The rows below come in pairs that one turn or mirror swaps. Which row does each named row swap with?
Z_996: [  7  -7 -24 -14   2  -8   4 -17 -19  21 -19  -8  16  -4 -46  23  13 -25
  -7   1  47   4]
Z_123: [ -3  11  25 -57  -5  -6 -28 -17 -20   4  48  12   4  16 -28   9  -8  25
   9  18  -3   1]
Z_383: [ 11 -10  17 -11  15 -12   6  -2 -10  21  29   4 -46   8 -29   9 -10  -3
   3   1   5  44]
Z_755: [ 30 -12 -17 -47   0  -5   9 -42 -18   8  16  21  10 -12 -45  13 -19 -23
  13  44  28  13]
Z_351: [ -3 -13   7 -21  13  -3  32  -4 -13  26  39   5  37   2 -23  18 -21  -1
   7  12  12 -25]
Z_707: [ 13 -12  24 -35 -23   2 -10   6  -4  24  25  -1  40  -1 -20   5 -26 -11
   8  25   7 -42]
Z_183: [ 28  13 -24 -29 -25 -17 -14   1 -21   6  16  44  -9   1 -18  45 -32 -21
  10  17  10   3]
Z_545: [  7   4  -6 -58   0 -15 -19 -24 -21  17  24  11  -1  18 -39  24   1   3
  22  54  26   7]
Z_363: [ 14  12  18   0 -36  -6   7  27 -17 -13  -4  22 -30  11 -24  -5  -1   9
   2  -6  -2 -19]
Z_115: [ 16  10  24 -13  15  -3  28 -12  -8  11   9  -9   5  10 -20  23 -16   5
   6   6  -2 -55]
Z_932: [ 14  12  28 -31 -18 -16  -7  -5  -4  16 -13  -3 -23  -3 -22  33   5   0
  14 -16   9 -56]
Z_361: [ 10 -18   8  -6  -8 -11   5   6  -6  15 -31   7   1 -19 -23  20  11 -37
   6   9  49   7]
Z_307: [ 17  -4  14 -25 -10  -7 -16  -5  -9  22   2   6  66   9 -32  15  -3  -6
   0   1   8  14]
Z_530: [ 17  17   3  -8  -9   3  20 -14 -31 -13  17  55   3   2 -47  25  13 -10
 -14  -5  14   5]
Z_984: [ 21  -2  29   9 -12   8   4   5  -9  21  -7  20   0  11 -18  15  -8 -11
 -13 -46  -5 -16]
Z_881: [ 16  14   7  -2  -7  13  19   6 -27   5  28  50  -3   5 -22   5   2   1
 -10 -24  -7 -14]
Z_478: [ 10 -27  28 -29 -13  -3 -26  -1   9  26  18 -26 -25  20 -14   1 -19  17
 -10  -7   1 -16]
Z_262: [  6  -9  38 -16  -5  -9  10  -5 -11  -4  21  14  23   7 -26   5  -3  -2
   9  19  15 -60]
Z_239: [  8 -16  12 -24 -11  -6  14 -14 -10  16   6   6 -73   7 -38  12 -13   4
  11  -1  11  -9]
Z_923: [ 34 -11  24 -12  17   0  27   4  -4  -3 -15   3 -44   8 -20   5   6  -1
  21   3   5 -17]
Z_831: [ 24 -17  13  -3 -18 -13 -29   1  -9  14  24   4  57   1 -21   8   0  -8
  -7  17  13 -10]
Z_240: [ 14   2  29 -21 -23 -33 -32  20 -24   0  18   9   3   9 -25  26 -13   3
  -3  -2 -31 -19]
Z_711: [ 10  -6   0 -44   1  -8 -53  -9 -14   6  39   7   6   6 -31  23  -9   2
  -1  23  12 -37]
Z_499: [ 10   6   9 -37 -15   3  46   1 -12   9  34  11 -46   2 -22  22  -1 -16
   7  -6  12 -21]
Z_142: [  9 -21  19 -39 -22  -4  -7  -7   7   8   0 -18 -47  -9 -35   4  18  20
 -10 -13   9 -15]
Z_848: [  7  15 -17 -53 -28  -5  -1   7 -29  -5   7   9 -19  15 -48  -1  18  10
   0  13  42 -11]
Z_709: [ 12   0  -1 -51  -1  -9 -62 -13 -13   9 -16  12  -3  11 -26  27   1  -9
 -11   4  13   6]
Z_8: [ 20 -17  14 -19  -3  -6 -18 -14 -18  20  -1   8 -51   1 -24   4 -18 -10
  -1 -15  20  40]
Z_297: [ -1 -15  12 -18   1  -2  53   2 -14  16 -11   8 -20   8 -20  25  25  -8
   0  -6   5   8]
Z_170: [ 16  -5   9 -23 -34   0  -9   4 -16  20 -31  15 -11 -10 -25  19  -7 -48
  -5 -23  30 -13]
Z_411: [ 21 -16  -9 -26 -24 -35  -1   0 -10  29 -29  -6   3 -16 -23  34  -2 -34
  15  12  35   1]
Z_376: [ 22 -13   9 -30  -6 -12 -28 -14   2  29  64  19   3   6 -20  11  18   8
 -16   0   5 -18]
Z_188: [ 39  -5  -1 -40  22 -16 -49 -12 -18  17  12   7  -5  10 -16  15   8 -10
   3  42  11  -8]
Z_427: [ 29 -16  15   3 -49 -11 -40 -16 -10  23  -2  -4   2   0 -18  20  -3  -3
 -15   3  25  25]
Z_700: [ 34  -5  13 -29 -17 -12  25 -18 -16  17  -3   3  40   3 -26  -5  -8  -4
   7   8  14  43]
Z_552: [ 30 -10  27  -8  -4 -12  50  -6 -10  16  25  -2  17   5 -27   6 -11  -4
   5  20   5  31]
Z_322: [  7 -22   5 -29 -65 -25  25 -24  -7  16  31  -6 -10  12 -24   5 -26  -5
   2   1   6  -1]
Z_527: [ 21   0  12  10  -9   1  18  -1 -30   3  36  36   4  28 -25  18 -11  -7
 -10 -14 -11 -27]
Z_367: [ 14 -28 -11 -15  -3 -22 -35 -14  -4  44   2 -11  18 -10 -37  12  -2 -17
  12  26  30 -15]
Z_495: [ 21  24  27 -47  -4  -5 -24 -24 -15   0  35   7  -8  15 -35   0 -12  23
  15  27  -9   8]
Z_76: [ 13  14  -7 -59   9  -3  11 -10 -19   8  21  -8  33   9 -30  11   7  -7
 -21  35  12  10]
Z_156: [ 18 -13   0 -19   2   0  12 -18 -13  22  -7   4 -34   0  -4 -10 -22  -3
  11  50  -9  -5]
Z_354: [ 31  -5   6 -13   5  17  29 -13 -11   1   0  10 -39  -2 -27   3 -19  -6
 -35 -11  11 -11]
Z_578: [ 46 -11  22 -45  -4 -33 -12 -19  11  12 -15   7 -20 -19 -25  25  -2  -6
  -2 -18  -1  24]
Z_169: [ 17  -4   5 -54 -18 -25 -29 -15 -16  17  43  -9  -4  10 -40  -3 -15   8
  12  43   3   3]
Z_496: [ 10  -1   1 -15  -9  -2 -18  -9 -18  21  14   5 -54   0 -37  -4   5 -10
  -2  -8  12  41]
Z_662: [  5 -15 -12 -33   4   5  -8 -22 -15   1  13  13  22  11 -42   1  41   4
  11  36  31  -4]
Z_465: [ 18  -5   0  -8 -29 -16 -17  -6 -18  10  -6   9  29  11 -18 -13   4  -5
   9  51  13  23]
Z_151: [ 15 -21  20 -37 -20 -14 -14 -14   1  22 -18 -29 -46  -7 -10  21  -8 -18
   0 -11  17   7]
Z_493: [ 37  -5   4 -15   5  10   7  -4 -32   3   7  50   2  20  -5  42 -14 -23
  17  -6  17  -5]
Z_980: [ -4 -45  10 -36 -32  -2  35 -13 -11   8  18   1  28   7 -36  12  -5   4
  14  -9  11  12]
Z_886: [ 22  -7   6 -20 -25 -10  23 -12 -11   9 -14   1  36   0 -33  30  -7  -7
   5   7  16  46]
Z_937: [ 40 -14   2 -20  17   1  13 -23 -22  -2  13  32  30  21 -47  13  -3  13
   2  28  31 -14]
Z_632: [ 23  -2  34  -2 -29 -15  -1  10  -7  -2 -24   7  -4 -10 -12  23   4 -16
  -9 -33  -1 -11]
Z_928: [ 10  19  22 -42  -2  -8 -15 -43 -19 -12  34  26  -4  16 -46  17   2  21
   2  16  11  18]
Z_225: [ 10 -10  12 -13 -28 -12   0  -9  -8  15  25  16   4   1 -23  21 -10   3
   6  12   9 -70]
Z_408: [ 18   2   5 -23  -4  -6  28 -29 -26   9 -25  22  -1  -1 -27  33  -9 -26
  -2 -26  42  -1]
Z_126: [ 18   8   3 -28 -28  -2 -18 -11 -13  14   1  15 -71  -7 -22  19  -7  -7
  -1  -2   9   7]

Z_8 is swapped with Z_123
Z_240 is swapped with Z_427
Z_170 is swapped with Z_707
Z_376 is swapped with Z_578
Z_928 is swapped with Z_383
Z_527 is swapped with Z_886
Z_76 is swapped with Z_354
Z_980 is swapped with Z_493
Z_361 is swapped with Z_262

